Rotation paths and how fast each direction turns (degrees a step):
Each turn is a multiple of 5 degrees from 10 to 175, or 0.
Each row of a path follows its step; steps can be skipped.
Rotation 1:
step 1: -15,9,14,7,-7,10,4,8,15,0,4,-2,-7,-13,-11,-16,8,-6,-19,3,-6,3,-5,-14,-3,5,2,7,-14,2,14,0,-15,7,-6,0,3,13,-9,6,4,-12,-15,-11,9,-12,-25,11,1,8,3,-1,8,-12,8,21,2,-7,-16,-10,20,-9
step 2: -4,-2,10,13,-6,-9,-7,18,11,7,2,16,-12,1,-19,6,13,-16,-9,5,8,-4,-12,-15,-5,-1,0,22,1,10,18,-3,-21,6,-4,2,3,4,-9,13,16,-7,8,-14,1,-13,-8,5,-6,-6,-13,-12,6,11,11,-7,-7,0,3,-7,19,-3
step 3: 13,13,2,10,5,-6,-1,5,-3,-5,7,-2,-11,-13,-11,8,10,3,3,4,10,-4,5,0,11,-7,18,21,9,-5,6,2,-6,-3,8,4,7,-5,-7,-12,20,-10,14,-24,-15,-13,-3,8,-1,-26,-16,-2,0,12,7,2,-2,-1,-1,-24,7,14
step 4: -2,10,-8,4,1,20,-5,-5,-5,7,0,-21,-2,-21,-18,-2,2,9,8,9,9,1,11,-2,10,-6,14,-7,-4,-5,7,1,-17,9,1,-5,6,-4,5,-8,8,-12,-3,-6,-8,-1,-14,16,7,-17,-4,-4,14,-1,-4,10,-5,-24,-21,-27,3,-2
step 5: -14,-5,10,9,-16,21,-21,-1,-14,-3,19,-2,-4,-5,-5,-8,11,-7,-5,2,11,1,1,-18,8,0,-6,-6,-1,-3,11,-4,-27,15,-13,3,15,2,4,6,6,-6,-12,0,-1,-11,0,8,-7,-12,-4,-13,6,-13,-4,-4,-14,-16,-17,0,7,-13
step 6: 6,7,21,-4,-4,2,-11,5,-5,-21,13,9,-16,-8,-7,-14,13,-11,-13,8,8,6,-6,-15,18,-15,0,7,1,3,19,-5,-5,5,-12,12,15,-1,-2,1,4,-10,-14,-15,-2,-10,1,-3,-11,-5,-12,-1,2,-17,24,9,-1,5,8,-7,13,3
step 7: 0,10,6,-3,7,-2,-7,20,0,-11,-18,2,-13,-6,-27,1,-6,0,-5,2,9,5,3,-2,4,-6,18,3,-10,22,20,4,-8,-5,-4,8,11,-2,-6,2,-2,-6,2,-9,1,-4,-12,2,1,-1,-15,-9,15,-7,16,1,0,-1,6,-36,3,11
step 8: -14,11,1,20,-1,15,-8,22,-13,-10,6,-9,-7,-10,-15,10,3,-4,-2,-13,9,0,8,1,3,19,12,1,-4,12,8,11,-19,4,10,2,8,-7,-20,-1,9,-3,16,-7,-3,-24,-9,6,3,-9,-1,-1,2,-3,-8,-6,-3,-5,-4,-24,-8,-6
step 10: 3,4,-7,-5,-2,6,-15,3,2,3,-2,-6,-3,-2,-23,-10,5,-2,-7,11,-11,5,0,-15,5,7,13,13,-14,-5,14,-10,-3,14,-12,10,9,9,5,5,17,3,-14,-4,-2,-14,0,4,-11,-11,-16,-22,19,-4,3,7,-6,-2,-4,0,33,2
3,-3,1,0,-2,-3,1,-4,-1,2,0,1,-2,-4,4,-2,2,-1,1,2,8,-1,1,0,1,-5,1,0,2,0,-4,-3,-2,0,0,-3,4,-3,3,0,1,-1,-2,-1,-1,1,4,4,-2,2,4,-2,3,6,2,0,-5,-1,-6,-2,-4,1 | 40
3,4,-1,-6,2,-5,-1,-5,0,1,-1,-2,-2,-5,0,-1,2,3,1,1,-3,-2,4,1,1,2,2,-1,-3,-2,0,6,5,2,-7,2,0,2,1,-1,0,-1,3,-3,2,0,0,0,1,0,-1,-3,1,-2,2,0,-3,2,0,0,1,8 | 110
1,1,-2,1,-2,1,-1,-1,0,-1,3,-3,5,0,1,-5,2,-1,4,-4,-4,5,-2,0,5,4,-1,-1,4,-1,1,-5,-4,4,-3,-2,-1,0,-4,-1,-1,1,-1,1,4,2,-5,0,3,4,-1,-5,-2,2,1,3,-4,0,-4,3,-3,0 | 85
8,0,-1,-2,-1,-1,2,0,5,-2,2,1,0,1,-4,0,0,1,0,1,-2,0,1,0,-2,-3,-2,-3,-1,-3,0,-6,5,-5,-2,-1,4,-2,-1,-1,3,-1,-3,0,-4,0,-4,0,0,1,1,4,-1,-4,-3,9,1,0,-1,-5,-2,0 | 125
-2,-3,-2,2,-2,-5,-2,-3,-1,-4,5,0,2,2,-1,-6,0,-2,-3,-6,-3,-1,4,2,1,2,3,2,-1,6,-3,-1,1,-5,-1,1,0,-3,3,0,2,-3,3,-3,-2,-3,2,-2,-5,-1,0,-3,-4,0,-4,-2,-1,-4,-2,1,0,1 | 135
-5,-1,1,-1,-3,2,0,-2,2,2,2,-3,-3,-3,1,-3,-3,-3,-4,1,2,1,0,2,-1,2,-3,-3,1,-1,-2,1,0,-3,-5,4,6,1,-2,1,3,-3,-2,4,3,-1,0,4,4,-1,0,1,2,0,-4,2,0,0,2,8,5,-3 | 85
Rotation 2:
step 0: -5,7,7,-1,-9,-4,11,-2,-12,-3,-2,-1,-12,0,15,9,9,3,6,19,1,14,6,0,17,-19,1,4,16,-20,-1,-2,-9,20,25,-7,7,-6,-6,6,2,-7,-31,5,16,-11,3,-7,-2,-7,4,-5,2,8,3,0,10,4,-7,4,15,-5
step 3: 0,4,18,3,-6,8,9,-8,-18,6,2,13,-4,0,5,7,1,26,20,17,-9,11,15,3,6,1,1,3,11,-7,-9,9,7,12,13,0,2,1,-5,-12,14,6,-8,10,-13,10,3,-12,-8,11,-11,-1,9,23,19,-2,8,-4,-10,5,-5,-10
step 4: -3,-9,9,4,-2,13,3,-6,1,-8,0,-8,-5,5,-1,8,4,0,11,-16,25,10,23,-5,6,8,0,-2,-15,2,2,-1,7,8,7,-4,7,-9,6,21,4,-11,-3,16,2,-4,4,-21,-4,-15,-5,3,-4,18,17,-1,10,-3,-12,26,6,-13
step 5: -25,-2,5,0,-15,-11,-9,-5,-6,20,0,-16,-10,-5,1,0,-8,16,5,6,12,10,23,5,4,-3,9,2,8,-15,-7,7,-2,10,12,10,1,8,-8,-8,7,-6,2,1,2,11,-3,-19,-14,-18,-7,1,10,25,-7,-4,-4,3,-8,-5,16,2
step 6: -3,-14,8,-7,-9,17,-1,7,-4,7,2,-9,-17,-2,-5,-8,16,8,0,-8,11,6,10,-10,-4,0,-14,-4,13,1,-7,-5,13,10,5,10,4,-5,1,14,19,13,-5,2,0,21,2,-8,-5,6,-8,2,25,13,28,13,-1,-5,-6,10,3,-9
step 7: -15,-11,9,0,1,-2,-12,-16,-5,-7,-2,-13,-17,19,3,2,2,-11,-4,9,11,19,14,-10,4,7,-11,-2,7,1,4,-9,-1,6,19,9,3,-3,0,0,16,0,-15,16,-4,-8,-10,-12,-14,-2,9,-16,-3,23,3,-13,13,16,-12,-3,12,-3
step 8: -12,-16,15,2,9,-7,-7,-3,-20,11,8,-2,-8,-10,-2,2,10,9,10,13,11,-7,16,-14,14,-1,-1,-11,6,-1,-18,-11,-1,14,21,3,13,-8,-11,2,-12,-9,6,0,1,6,-2,-10,-13,11,3,6,15,14,3,27,1,4,-4,7,0,0
step 9: -1,-10,-7,2,-4,4,-9,2,5,1,5,-12,-22,1,4,-14,6,0,-7,8,-3,-2,10,-6,8,6,-9,11,-1,-7,2,-9,14,-8,5,7,24,-11,2,3,25,-3,3,0,9,-10,-2,1,-17,-8,-5,6,11,18,-1,7,18,5,-9,21,18,-25
step 10: -4,-16,-3,3,3,11,-10,-8,-8,5,-4,9,-14,9,8,-1,-6,-3,26,14,1,-4,8,6,1,9,5,-7,25,-5,-12,-8,0,3,18,6,14,10,-4,-6,-7,10,-12,-4,-10,4,-8,-9,-12,-3,15,-2,13,28,0,-6,-10,7,2,9,5,-16
1,1,3,4,3,0,3,-1,-3,0,-2,1,0,7,2,2,1,-3,0,3,1,2,4,-1,-2,3,1,3,3,2,3,-2,3,3,0,-3,1,1,4,0,0,5,-4,5,-3,-1,-2,1,3,8,1,-4,2,-2,3,-3,-2,-4,2,-3,-3,1 | 95
3,0,0,-2,-4,3,5,1,2,-2,3,-2,3,0,-2,-6,5,4,-3,3,-4,-2,2,0,1,1,-5,-1,-4,0,3,4,6,-5,1,0,1,-3,-1,0,3,4,-5,3,1,0,0,-4,-1,1,3,0,-3,-2,1,1,-3,0,-1,2,0,-2 | 130
3,-1,3,0,0,1,-1,-2,-2,3,-1,0,0,-2,-4,-3,2,0,-1,-3,2,-3,-1,-4,2,3,-1,3,3,-2,-2,-2,4,-2,-3,-5,-4,-2,6,-3,3,-3,4,0,1,1,4,0,3,-2,0,-1,2,-1,5,5,3,-1,0,0,-7,-3 | 145
Rotation 3:
step 0: -7,-1,4,24,-6,2,-11,-3,0,-11,26,2,20,2,-4,5,11,-18,-13,-10,-1,-9,-5,9,-1,-10,3,3,-6,-7,7,-16,5,-6,-14,-8,16,9,-5,5,-17,-19,-3,-2,-13,1,2,-15,6,2,1,14,7,-2,-27,2,2,15,-5,-14,10,-8
step 1: -3,-2,-10,-2,-8,8,-1,-11,9,10,17,5,2,14,10,7,23,-4,7,-22,-1,-4,-5,12,-10,20,3,4,-7,-4,0,-33,-7,7,-1,11,-9,-10,-5,9,3,-13,7,8,11,-9,-7,4,4,25,11,-7,-4,-9,-4,19,-3,-6,-1,-12,1,10
step 2: 7,-4,-11,-16,-11,4,-7,-10,13,-3,-31,-2,-5,-1,-12,6,-10,-7,18,1,-8,11,-3,22,-5,3,6,5,-10,19,-6,-10,-8,-16,9,12,1,4,1,-20,-6,6,7,2,-2,-14,-21,8,14,23,8,3,5,5,12,-2,-3,-3,6,-1,-6,12
step 3: 0,2,-10,10,-4,-7,19,-10,11,-19,-4,-4,-5,4,9,1,-13,5,17,12,1,-22,8,9,-3,-25,5,-5,2,11,-20,12,0,-16,-3,2,2,17,-5,-10,-6,8,11,-2,-20,-1,3,-1,-5,-7,10,-12,-16,20,10,4,0,13,9,-9,-10,-11
step 5: -16,17,23,-13,-7,1,-6,19,13,1,-10,7,23,3,7,3,18,-11,1,-13,10,-4,-16,8,-18,5,-5,6,-2,-2,9,-7,2,-5,-10,-8,-4,-14,6,3,-2,-9,-14,-6,2,18,7,13,-4,1,-7,5,7,9,18,12,7,2,4,20,12,7
step 6: 7,-6,-4,0,-13,-10,-4,9,5,8,-1,-29,11,-9,0,7,3,-19,19,-10,-4,12,-17,4,-4,-3,23,17,-21,-10,-8,-4,21,-7,-1,-2,-5,-13,0,3,-18,-6,11,-1,10,-4,-5,7,-2,-12,-10,-20,2,6,-9,-6,5,4,-3,12,6,-3
step 7: -16,0,-9,-7,-15,7,8,-7,-2,17,9,3,-7,4,5,-2,2,9,13,1,-12,4,14,2,30,-10,9,10,-5,-13,-15,7,20,-14,-6,-5,-1,6,20,-11,-5,-10,23,-16,14,-9,-9,-3,-2,0,18,-2,2,-9,-16,7,0,2,7,-9,1,-1
step 9: 8,0,-10,-12,0,1,8,3,4,-12,-1,-20,6,-2,-4,-14,-9,-3,-10,-19,-5,-26,-6,10,-16,-3,-3,12,10,14,3,3,14,14,-13,4,-13,0,3,-8,19,2,3,5,-6,6,-1,-2,-3,-1,-10,23,11,13,20,-9,-22,-14,-3,2,-2,-13
step 10: 2,8,15,-12,-12,-2,9,-5,1,-10,5,-24,5,-3,8,-17,9,-1,15,-6,-15,-18,11,-9,-6,-5,3,-2,0,-12,19,3,-3,-10,-4,-2,5,-9,9,-8,-19,23,-8,7,5,10,10,4,12,4,-28,-2,3,4,-12,0,-10,-8,-5,-12,-14,-8
2,-1,-4,4,3,-1,-1,2,-4,1,2,0,2,-3,4,5,4,-2,3,1,-3,-3,6,-1,3,-3,-2,5,-3,2,1,1,2,2,-1,-5,0,1,-1,0,-1,4,-2,-4,4,0,2,0,2,-1,0,1,-1,5,-3,3,-1,1,-2,-7,-3,-1 | 110
-3,3,2,1,3,-1,-4,-4,4,-2,-7,1,2,4,3,-1,-3,-4,0,1,4,6,5,-2,0,3,-1,3,-1,2,3,2,2,-4,0,-1,1,4,-4,-4,-2,-1,-2,-1,2,4,-1,-1,2,0,-1,3,0,-2,2,4,0,2,-5,3,0,1 | 125
Rotation 4:
step 1: -7,16,3,-17,-2,-3,-7,0,-7,11,8,-5,14,-5,-21,12,7,-7,-3,15,-4,18,7,2,3,9,11,-2,-2,-27,-8,-2,17,13,9,8,8,3,7,10,-1,-12,-10,0,22,-8,-8,-12,-10,9,-18,-28,-3,-19,6,-14,-3,2,1,-13,5,-12
step 2: -12,-19,-10,-18,-7,-3,0,-9,10,6,-12,0,-5,-9,-1,9,-15,-7,-5,-8,0,7,9,1,15,2,11,3,-20,-5,-16,13,-1,11,-8,22,-3,4,-4,-5,-14,-10,-7,-22,-11,-2,-23,2,-17,1,-23,-27,9,15,-1,3,9,4,-3,-4,6,-9
step 3: -1,-9,-4,-23,-9,11,-10,13,-1,-7,-14,-28,-2,16,-6,9,-14,-3,-4,3,5,-8,-8,-24,3,-15,7,-3,-5,-2,-13,2,-5,-1,13,-9,2,13,14,17,-11,5,6,-21,-3,-6,-7,-9,-21,19,-6,-8,-3,7,0,-6,-3,-4,20,-18,-12,10
step 4: -20,-5,5,-20,18,10,-7,9,8,11,-10,-14,15,5,3,25,18,-4,-6,1,5,4,19,-16,3,-12,2,12,0,-18,13,9,5,6,-17,9,7,4,15,-2,1,1,-1,5,9,-8,1,-18,-17,17,1,-11,-12,-16,-3,1,2,-18,-7,-6,0,-12
step 5: -3,-7,-7,-11,-7,-11,-8,14,16,15,-11,-18,5,8,-2,15,2,1,1,-4,9,-2,-3,20,1,-5,5,3,-7,16,-5,15,-4,19,-11,20,-8,1,-12,7,5,-10,-15,-21,-4,-4,5,0,-18,2,-4,-6,-18,18,13,-17,6,-24,-13,8,9,-12
step 7: -4,-17,5,-21,-3,2,-9,2,9,7,6,-2,-1,10,-9,7,6,-18,-21,7,-2,3,8,1,12,8,2,26,-3,-2,-2,6,3,-5,-23,-2,-1,14,2,-9,13,22,-1,-4,3,6,-9,-3,-4,8,1,-36,0,-9,-11,-4,12,-2,6,2,19,-25
step 8: 6,-3,-18,-22,-3,-9,-9,9,-4,3,0,-7,10,1,-2,8,-2,-14,-3,14,-8,2,-32,5,3,5,1,-8,16,7,-5,2,2,6,-10,4,-6,12,-4,-1,-10,12,-2,-21,1,-22,-10,-9,-15,10,-15,-23,-25,20,2,-11,-13,5,3,10,1,-7
step 9: 4,4,-7,-18,-14,9,14,1,12,-3,-4,-3,34,-5,-5,15,-10,-4,2,0,-5,17,-10,-22,-8,-7,5,-11,9,-14,-21,11,10,13,0,4,13,-2,13,-11,3,0,-4,3,3,7,-1,-11,-11,16,-14,-27,5,-8,-8,-5,4,-17,-1,5,-3,6
step 10: -6,-10,1,-18,-17,-1,-2,9,9,31,2,-5,4,6,-12,3,-3,6,6,13,4,21,13,-4,2,-3,13,11,-11,2,0,10,5,-3,3,16,9,5,5,9,12,-2,15,-25,3,8,-1,-7,3,-10,-22,-29,-5,3,12,3,3,-14,14,-15,8,-14
-1,-4,-5,5,0,2,1,5,3,1,-2,-4,3,0,3,3,1,-1,2,5,0,-1,4,-5,-2,-5,-1,-3,-1,-3,1,0,-1,-3,4,3,1,-4,0,-4,-1,0,6,-3,-2,1,-2,-1,1,-2,-2,-2,-2,2,1,4,1,-1,-1,-3,-3,5 | 55
1,6,1,2,0,0,4,-2,-4,-1,3,1,-3,-1,0,4,-1,5,0,-2,-2,0,1,0,1,1,1,2,-4,-4,4,3,-3,-1,-4,-1,-2,-2,3,-4,-4,2,2,3,-1,-4,2,-2,-1,5,-7,-2,-4,1,1,5,-1,-1,-1,2,0,2 | 155
2,1,-5,0,3,1,-3,-2,-4,3,-4,1,-3,-1,-3,0,3,-6,1,1,-1,0,3,2,-5,7,-2,-2,0,-2,3,-4,1,8,-2,-2,0,2,0,-1,-1,-2,0,-1,-2,4,1,-1,-4,-2,0,0,-4,1,1,3,4,-2,0,2,-1,1 | 110
0,1,4,2,-4,6,0,-2,-3,0,-3,-4,-3,-2,1,4,-1,3,-5,-3,-1,2,0,1,-3,0,3,2,4,0,-1,-1,2,0,4,-4,-1,2,2,-3,-2,-1,4,0,-3,7,2,-1,4,0,3,-3,-3,-5,-2,-5,-3,-2,1,-2,0,1 | 120
Rotation 5:
step 0: 11,-2,-2,8,4,10,2,17,-15,5,7,6,10,-13,6,15,-7,8,-8,0,-18,0,-2,-1,10,-11,-4,2,3,-2,-3,-5,12,-4,10,1,-5,1,13,5,4,10,2,-12,3,10,23,3,-3,-2,-17,0,27,-22,1,-9,-8,9,7,0,7,-2
step 1: 12,-3,18,5,-10,-5,1,-17,-2,6,13,1,-2,3,4,1,1,14,-9,-18,-4,-10,11,-29,-6,3,0,8,5,14,-14,5,1,3,3,1,15,6,-8,-10,-4,-2,12,-5,2,1,11,-3,13,-4,-14,5,6,-19,-4,11,0,-6,1,9,5,-19
step 2: -5,1,11,3,6,0,10,-12,-8,-11,-1,-5,-5,6,-14,12,-8,-1,-21,-5,-7,-5,-1,18,12,-13,-1,-2,-14,3,-10,-2,-3,4,4,-13,12,16,-2,-10,26,-1,-14,-17,0,11,8,10,10,0,-3,-8,7,-7,0,10,5,-4,7,-4,19,-5
step 3: 3,-1,1,1,9,6,25,-5,-17,-4,21,-9,10,7,-13,12,5,16,-9,4,-5,3,-3,-14,0,-8,7,6,13,-2,3,-3,6,-5,-4,-4,3,12,20,-6,12,-9,8,8,9,-8,17,-6,-13,7,8,-14,8,-17,-2,5,-1,9,-6,2,-7,-1
step 4: 13,4,20,0,9,-5,-4,12,9,-3,-2,-6,14,-10,-12,7,8,18,-4,8,-2,-1,15,-13,19,-14,6,3,5,9,-5,-17,4,-4,14,7,19,9,-12,10,2,12,8,0,-3,13,3,3,1,3,4,1,5,-16,9,16,-10,-3,12,4,3,-3
step 6: 8,-1,0,3,2,-2,7,-16,-14,-7,11,1,4,4,-5,-1,16,15,-13,-8,-6,12,7,11,0,-4,9,-1,-5,-13,-24,7,-11,4,9,2,19,10,-2,-15,0,11,14,1,-3,-11,13,4,7,-9,3,-2,6,-13,3,13,13,12,12,8,-9,8
step 7: 7,8,2,0,3,-17,5,-6,5,-15,5,-16,10,8,-10,4,-5,8,-14,10,-8,12,0,-5,-3,2,2,-7,2,7,-2,-24,-10,-3,-18,2,4,8,3,-5,2,-7,5,-12,-8,9,17,10,-6,14,14,-9,8,-14,-2,2,-5,-14,14,-1,18,12
step 8: 10,-16,-3,-6,2,0,0,13,-3,-11,17,-14,-9,4,-8,-10,-1,1,-12,25,-8,-11,2,-7,9,-5,-3,4,3,-15,-11,-6,11,-2,18,0,-2,0,2,-6,-5,5,9,7,-1,10,13,13,-10,-6,-1,-7,19,-22,5,3,-2,9,1,-10,-3,-12
step 9: 6,13,8,2,0,-5,5,6,6,-3,7,-17,4,-2,-10,-11,-13,3,2,-8,-17,7,2,-4,0,2,-5,-8,-9,20,-16,10,1,7,11,7,23,7,-12,-17,-4,10,20,-3,-9,5,15,-9,0,-1,5,-3,1,-9,-9,4,-12,1,-8,18,-7,-10
2,0,-1,-1,2,2,1,5,1,0,1,1,-2,-5,0,4,-1,-4,-2,0,0,5,1,-1,-3,0,0,1,-3,2,-1,-4,4,3,-3,-3,0,-2,5,-4,2,-5,1,-2,3,0,3,-3,-1,0,3,5,-3,-2,-1,-5,0,-3,-4,0,4,4 | 155
-4,1,-1,-4,2,-2,-3,4,3,6,0,-5,2,1,-3,1,1,2,-3,2,4,0,-2,0,4,0,2,2,6,-2,3,-5,1,-5,1,1,0,-1,1,-3,3,-2,0,4,-3,0,2,-2,0,4,4,-4,4,0,2,-6,2,-1,-1,-2,-1,0 | 85
2,-6,-1,-2,1,1,4,0,-2,-2,0,-4,1,1,-2,0,-1,1,-2,4,-1,0,-2,1,1,4,3,-3,-2,-3,-2,-3,-1,-4,-3,2,1,0,3,6,2,-3,-5,7,2,-3,1,0,-1,2,0,3,1,3,-1,6,-4,-2,1,3,3,2 | 85
3,2,-3,-1,-4,0,-3,4,-2,0,-2,0,2,-1,2,1,2,4,-1,-3,0,7,3,3,0,4,-1,3,0,-3,5,0,-3,0,-2,6,0,-1,3,4,0,1,2,-2,1,0,0,-1,6,-2,0,5,2,1,5,0,2,4,5,3,1,0 | 60
